In the rows, 128 means zero.
Named moves come first, each a turn or a mirror and shown by rows before and after it. Which of them, in which order, take the first row of each pair that follows to the second? Write the first one first, as in the answered first pair.
nako (before -> after):
[ 95 150  97  90 111 135  92  95  87 135] -> [141 118  98  73 123 178 110 137 111 161]
[141 150 119 138 127 143 127 136 123 100] -> [143 148 120 137 127 145 128 138 123 102]
[101 149 104 126 114 104  90  90  88 121] -> [169 100 108 103 132 170 118 151 120 161]
[122 133 137 172 134  90 148 123 188 112] -> [139 123 138 167 139 107 155 140 196 121]
tozo (before -> after):
[ 63  94 142 109 123  91 140 114 150 152] -> [ 65 126 149 134 130  71 139 116 150 118]
[138 154 122 135 134 102  99 117 121 132] -> [138 127 115 113 129 120 101 117 122 162]
[133 113 163 142 164  57 142 160 149 172] -> [132 106 160 136 161  62 143 161 150 179]
kogap (before -> after):
[117 124  67  89  98 158  86 105 105 151] -> [120 149  67 111  99 137  72  95 100 141]
[177 113 132 159 142 132 146 155 130 159] -> [180 118 130 162 142 130 142 152 131 156]
[187 154 177 183 160 111  92 137 132 122] -> [161 126 207 163 169 103 107 152 117 142]
[133 165 100 141 113 117 124  98 141  94] -> [110 163 134 143 121  84 125 105 121 106]
patab (before -> after):
[140 121 107 107 124 150 111 125 151 141] -> [157 131 117 122 132 141 106 134 151 144]
[102 126 119 143 118 127 149 132 147  94] -> [107 121 121 155 118 109 145 131 160 120]
[109 121 139  90 105 119  99  98 111 171] -> [154 153 160 120 124 106  90 126 102 165]
Now pairs of rows:
Between the rows of a pair lie two moves.
[131 112  70 103  98 170 137 126 114 111] -> [191 143 101 155 123 131 120 163 118 135] => patab, patab
[ 79 122 119  99 134 157 126 156 116  65] -> [ 88 111 100  89 126 175 121 149 123  82] => kogap, tozo
[139 103 143 115 125 109 130 157 102 173] -> [167 111 127 111 126 143 134 166 107 151] => kogap, patab
[102  73 126 100 131 143 160 133 148 150] -> [167 103 136 137 148 131 146 164 159 161] => patab, kogap
[136 165  95 144 125 117 106 107 134  85] -> [171 129 100 132 128 124  97 127 143 170] => tozo, patab
[ 92  99 122 107 117 133 128 119 115 116] -> [146 137 148 141 139 116 117 155 103 106] => patab, patab
[117 149 150 150 148  58 104 115  98 153] -> [154 156 155 125 162 102 104 148  62 137] => tozo, patab
[138  88  95 117 117 155 130 131 161 145] -> [138 142 114 168 121  85 101 116 143 136] => nako, patab
[130 132 124 135 122 114 106 138 133 167] -> [134 150 137 126 134 129 111 156  99 126] => patab, kogap
[ 97 118 141 132 140  99 143 161 143 165] -> [ 68 131 121 132 125  94 135 129 140 140] => kogap, nako
[119 117 144 101 132 138 133 145 108 132] -> [103 122 144 111 127 110 125 126 113 143] => patab, nako
[131 107 135 133 140 109 127 123 139 170] -> [167 136 137 137 154 134 128 150 119 131] => kogap, patab
[160 181  93 176 132 159 100  89 130  91] -> [118 140  70 142 110 173 109  57 145 115] => patab, tozo
[158 182 139 140 127 119 104 122  87 122] -> [128 130 170  97 136 135 132 146  78 152] => kogap, kogap
[140 112 113 109 122 140 120 126 131 145] -> [154 127 118 114 128 144 120 137 119 126] => patab, patab
[151 151 155 143 153  96 139 147 110 104] -> [171 104 110  99 135 157 135 137 130 150] => tozo, kogap
[115 131  98 166  97 120 140 113 159  64] -> [137 139 110 188 105  98 132 124 168  84] => patab, patab
[143 124 173  94 142 150 133 146  97 123] -> [149 130 167  98 143 159 138 148 106 106] => tozo, kogap
[138 149 109 130 128 126 130 115 125 122] -> [122 146 117 130 127 113 128 108 121 129] => patab, kogap
[128 122 124  78 115 156 153 158 101 123] -> [165 132 145 118 128 117 138 176 119 164] => patab, patab
[115 120 101 117 111 120 109  86 121 158] -> [174 142 124 145 133 116 105 128 121 162] => patab, nako
[121  48 117 118 128 122 160 112 177 198] -> [ 73  67 104 120 112  98 149  68 161 171] => nako, kogap
[ 97 172 136 138 139 124 144 145  73  55] -> [ 64 113 114  79 116 150 136 115  62 127] => tozo, nako
[ 65 118 141 139 117  92 143 108 150  99] -> [ 85 100 171 139 134  89 153 143 150 132] => patab, kogap
[151  89 108 119 125 145 130 139 139 170] -> [ 89 110 117 125 113  99 118  99 110 150] => nako, kogap
[ 85  96 117  81 119 134 116  76 103 189] -> [ 72 168 132 144 129  79 117  67 106  98] => tozo, patab
[154 150 105 114 115 164 124 144 115  76] -> [170 131 117 155 116 106 108 139 162 169] => patab, patab
[154 120 161 107 140 136 134 158  88  94] -> [107 131 152 130 128 102 140 124 110  65] => patab, tozo
[131 148 114 175 129 111 133 137 148  99] -> [149 101 107 141 128 152 141 153 158 148] => nako, tozo
[131 113 159 144 133 101 150 129 157 172] -> [114 119 157 143 128  89 144 112 150 168] => nako, tozo
[114 120  99 146 112 148 156 160 150  92] -> [113  97  88 124 104 159 146 151 147 134] => kogap, tozo
[183 126 105 124 123 141 102 132 145 180] -> [159 162 154 160 143  80 105 141 122 147] => tozo, kogap
[134 134 155 151 149 127 164 153 155 114] -> [110  93 139 111 134 143 158 131 147 162] => nako, tozo
[120 125 128 156 137 106 149 136 151 158] -> [103 127 126 155 132 100 148 125 147 151] => kogap, nako
[172 143 101 114 116 137 116 122 115 127] -> [163 136 109 108 116 126 110 119 104 151] => kogap, tozo
[ 98 124 153 138 121 162 158 120 161  52] -> [125 119 155 141 127 176 160 139 172  61] => kogap, nako
[171 157 144 169 141 111 126 144 130 109] -> [105 141 125 138 112  90 102  85 104 141] => tozo, nako
[143 128 140 127 136 119 102 128 107 157] -> [115 114 126 104 127 137 109 114 106 145] => patab, patab
[170 160 140 167 141  92 115 149 122 143] -> [147 116 161 133 145 100 128 160 110 180] => kogap, tozo
[109 124 111 104 101 136 123  85 136 132] -> [134 161 126 141 117 122 130 105 144  86] => nako, tozo
[120 109 132 143 137 135 128 143 162 176] -> [126 141 141 171 146 116 130 148 162 139] => tozo, nako
[140 115 138  92 136 163 145 152  97 105] -> [145 141 136 111 139 150 141 150  99  79] => tozo, kogap
[176 144  62 121 119 172 111 118 150 135] -> [183 144  68 130 121 163 109 121 155 146] => patab, patab
[121 141 133 157 124  66 110 130 108 138] -> [157 142 138 135 135 105 107 160  80 136] => tozo, patab
[127 129 110 154 129 134 157 100 163 105] -> [132 112 108 140 129 149 161 106 165 125] => nako, tozo
[134 127 101 136 138 148 150 132 164 117] -> [121 153 128 160 145  99 136 126 145 115] => kogap, kogap
